Where one turn sends some rows of the set: a few examples, then the rows asked
E: [-4.89  2.49  1.12  3.83  2.30  0.13 -0.20  0.88 -0.30 -1.89 -3.40 -1.42
 -2.08  0.92 -0.73  1.32  0.37 -4.66 -4.20  1.78]
Q: [ 0.72  0.34 -0.78  0.17  2.19  1.35  0.84  1.43 -3.02  1.11 -2.29 -6.41
 -3.60 -0.45 -1.15  2.80 -5.57 -2.11  1.06 -0.31]
H: [-2.72 -0.07  0.55 -1.06 -1.92 -0.40  4.24  1.89 -0.59 -0.21 -1.65 -1.26
 -2.89 -1.14 -0.70  1.80 -4.71 -1.41  2.01  1.77]
P: [-4.70  3.65  1.19  2.79  2.20  1.53 -1.06 -0.45 -1.43  0.21 -3.50 -2.70
 -2.73 -1.30  1.03  0.18 -0.52 -2.33 -5.66 -0.02]
B: [-4.55  1.32  1.21  2.26  0.32  0.28  0.03  0.98  1.31 -3.08 -3.47 -1.79
 -1.21  1.87 -1.84  2.01  0.65 -6.26 -2.95  0.05]
U: [-0.62 -3.64  0.93 -2.43  1.05 -0.62  0.42 -0.24 -2.11  0.69 -3.47 -4.60
  0.40 -0.11 -1.24 -0.83  0.51 -6.07 -0.38  0.20]
V: [-1.96 -3.85  1.48 -2.87  1.02 -1.12  0.30  1.20 -1.56 -0.50 -4.64 -2.42
  0.12 -1.68 -1.36 -0.70 -0.54 -4.86 -0.29  1.01]
S: [-1.31 -0.03 -0.15 -0.10 -1.89  0.16  4.33  1.06  0.06 -0.58 -1.47 -3.29
 -1.73  1.97 -1.89  2.46 -2.99 -3.68  2.91  1.41]
M: [-5.99  1.69  1.50  0.82  0.27  0.11 -0.10  2.03  0.84 -2.52 -4.07  0.35
 -2.24 -1.87 -0.29  1.33 -1.61 -3.34 -4.65  0.44]
J: [-1.25 -3.25  0.82 -2.93  0.87 -0.22 -0.18 -0.57 -2.51  2.55 -3.64 -4.85
  0.07 -1.52 -0.04 -1.58 -0.23 -4.16 -1.63 -0.82]
G: [-5.62  2.80  1.68  2.81  2.09  0.14 -0.47  1.04 -0.83 -1.54 -4.31 -0.92
 -2.05 -1.46  0.03  0.82 -0.44 -2.85 -4.61  1.56]
Y: [-0.41  1.34 -0.37 -0.39 -1.69  1.33  3.84 -0.80 -1.07  1.87 -0.65 -5.57
 -2.44  2.34 -0.70  1.89 -2.88 -2.82  1.79 -0.46]
N: [ 1.05 -0.05 -0.81  0.83  1.90  0.78  1.42  1.74 -2.41 -0.22 -2.98 -6.20
 -3.00  1.34 -2.49  3.73 -4.57 -3.50  1.87  0.19]
F: [-2.31 -3.65  1.34 -3.53  0.86 -1.12  0.15  0.38 -2.50  1.30 -4.20 -2.63
 -0.34 -2.98  0.06 -2.00 -1.52 -3.56 -1.47  0.33]
D: [-3.88  2.66  0.74  1.57  0.88  2.04 -0.86 -1.50 -0.13 -0.26 -2.58 -4.52
 -1.84  1.34 -0.15  0.81  0.46 -5.24 -4.70 -2.69]
T: [-1.82  1.41 -0.05 -1.27 -1.64  1.32  3.48 -0.17 -1.49  2.31 -0.83 -3.79
 -3.11 -0.98  0.69  0.92 -5.27 -0.45  0.73 -0.17]
W: [-5.14  2.89  0.97  0.35  0.75  1.64 -0.74  0.01 -0.22  0.28 -3.01 -1.81
 -2.83 -1.53  1.48 -0.08 -1.93 -2.40 -5.69 -1.88]
L: [ 0.09 -0.85 -0.50  0.46  1.86  0.55  1.68  3.22 -2.18 -1.03 -3.50 -4.11
 -3.09 -0.38 -2.33  3.84 -5.59 -2.63  1.76  2.14]
X: [-3.79  3.55  1.03  3.42  2.21  1.37 -0.97 -0.74 -0.87 -0.22 -3.31 -3.58
 -2.46  1.34 -0.37  1.42  1.14 -4.46 -4.46 -0.22]
K: [-0.05 -0.32 -0.53 -0.24  1.63  0.57  1.24  2.68 -3.01  0.73 -3.22 -4.34
 -3.92 -2.12 -1.12  2.60 -6.58 -1.26  1.15  0.87]

N -> L
J -> U
Now find these:
D -> B
T -> Y
E -> G

Where one turn sends some rows of the set: a few examples, then the rows asked
fadeg: [-1.13  1.34 -3.83 -1.06 -1.05 -2.43  0.56  2.25 -3.58  2.41 -2.34  1.85
 -2.66  2.45]
molod: [ 0.20 -0.35 -0.25 -1.43 -3.51  2.50  1.79  1.18 -0.69  0.90  1.41  1.24
  1.77  3.59]
Lebu: [-1.06 -1.37 -1.14 -1.25 -1.06 -2.17 -1.08 -1.84 -1.12  6.28 -0.34  0.39
 -2.15  3.33]
Ruva: [ 0.42  0.60 -2.07 -1.27 -0.37 -3.24 -1.23 -2.46 -1.72  4.09 -2.54  2.14
 -2.70  2.95]
tef: [-1.35 -0.68  1.44  0.17 -1.34  0.94 -1.96 -0.32  0.48  3.28  0.82  1.81
  3.47 -0.40]
barip: [ 2.09  0.67 -0.01 -1.05  1.36 -1.09  2.16  1.96 -3.13  2.98  0.37  5.70
 -1.28  0.17]
bariz: [ 0.21  1.59  0.46  0.20 -0.48 -0.18 -1.84 -0.78 -0.16  0.78 -1.76  3.76
  2.94 -0.87]
muf: [ 1.24  1.00  2.92 -1.67  1.27 -1.95  0.17  1.05  1.47  1.29 -3.26  0.68
  0.92  0.58]
vato: [ 1.41  1.49 -0.92 -1.47 -2.89  1.69  1.76  0.85 -1.22 -0.98 -0.37  2.64
  1.43  3.25]
nukin: [ 1.62  0.14  0.25 -4.07  0.52 -0.98  3.00  0.83 -0.84 -1.28 -1.77  1.82
  2.64  1.29]
Lut: [ 1.19 -3.13  1.02 -3.85 -0.70 -0.43  0.04 -0.20  0.55  1.79  0.77 -0.51
  3.49  0.97]
Fub: [-0.48 -0.46  3.84 -1.83  1.01 -0.81  1.17  1.91  1.70  3.04 -1.37 -0.76
  1.11  1.28]
nesop: [-0.17  1.06  3.32 -1.90  1.41 -1.13  2.33  2.29  1.24  1.73 -2.57  0.34
  0.90  1.29]
levir: [ 0.47 -1.12  0.66 -1.08  0.85  0.03  2.59  2.52 -2.58  4.99  2.38  4.12
 -1.07  0.63]
bive: [-2.61 -0.25 -1.00 -1.58 -0.59 -1.42  2.54 -0.16 -1.85  5.45 -0.18  0.82
 -2.57  4.37]
Bak: [-0.11 -1.66  1.16 -4.14 -0.08  0.16  3.63  1.70 -0.28  1.02  0.57  0.15
  3.00  1.86]
Reke: [ 2.83 -1.12  0.23 -3.91  0.02 -1.82 -0.61 -0.91  0.04 -0.29 -1.58  1.20
  3.00  0.47]
nof: [-1.08  1.88 -1.82 -1.61  0.04 -2.45  2.17 -0.76 -2.48  3.44 -2.48  2.54
 -3.10  3.97]
fimuf: [ 0.81 -0.50  3.41 -1.61  0.90 -1.67 -0.93  0.73  2.09  2.52 -2.02 -0.35
  1.23  0.65]
Bizu: [-2.91  0.52  1.58 -0.07 -0.88  1.73  2.01  1.55 -0.29  2.66  1.17  2.01
  2.97  0.81]
mor: [-1.31 -2.73 -4.81 -2.16  0.31 -3.36  0.83  0.97 -1.28  2.18 -2.25  2.69
 -1.45 -0.12]
repup: [-2.33 -2.77 -4.58 -2.23  0.35 -2.77  2.14  1.87 -1.30  2.52 -1.46  2.42
 -1.40  0.41]
tikop: [ 1.44 -1.20 -0.47 -0.98 -3.95  1.88 -1.22 -0.53 -0.14  1.28  1.27  0.93
  2.06  2.92]
Nuv: [ 1.61 -2.47  0.70 -0.67  0.28 -0.58 -0.50  0.86 -1.80  5.80  2.63  3.72
 -0.67 -0.06]
Dusaz: [-2.66 -0.31 -3.14 -1.16 -1.54 -1.47  1.15  2.87 -3.15  4.26 -0.16  0.41
 -2.47  2.91]
deze: [-2.47 -4.00 -4.22 -2.21 -0.02 -2.56  1.32  1.36 -0.88  3.43 -0.68  1.65
 -1.17  0.18]
fab: [-1.59 -3.81 -4.46 -2.11 -0.01 -3.08  0.06  0.58 -0.79  3.09 -1.37  2.00
 -1.08 -0.08]
mikap: [ 3.11 -0.62 -0.11 -0.70  0.92 -1.50 -0.96  0.24 -2.34  3.86  0.41  5.07
 -0.86 -0.63]
mibi: [ 2.64  0.52 -1.28 -1.17 -3.17  1.00 -1.15 -0.72 -0.70 -0.58 -0.68  2.44
  1.76  2.51]
zok: [-0.34  0.02 -3.82 -0.69 -1.50 -3.08 -2.72  0.61 -2.77  3.30 -2.01  1.29
 -2.35  1.68]
Res: [-1.82 -1.69 -2.98 -0.87 -1.89 -2.00 -1.94  1.33 -2.39  4.99 -0.05 -0.28
 -1.92  2.23]
ziz: [-1.34  2.79  0.72 -0.12 -0.15  0.77  1.99  1.45 -1.08  0.28 -1.37  3.98
  2.63  0.31]

Fub -> fimuf
Bak -> Lut
Now find these:
fab -> mor
Bizu -> tef
Dusaz -> Res
Lebu -> Ruva
mibi -> vato
levir -> Nuv

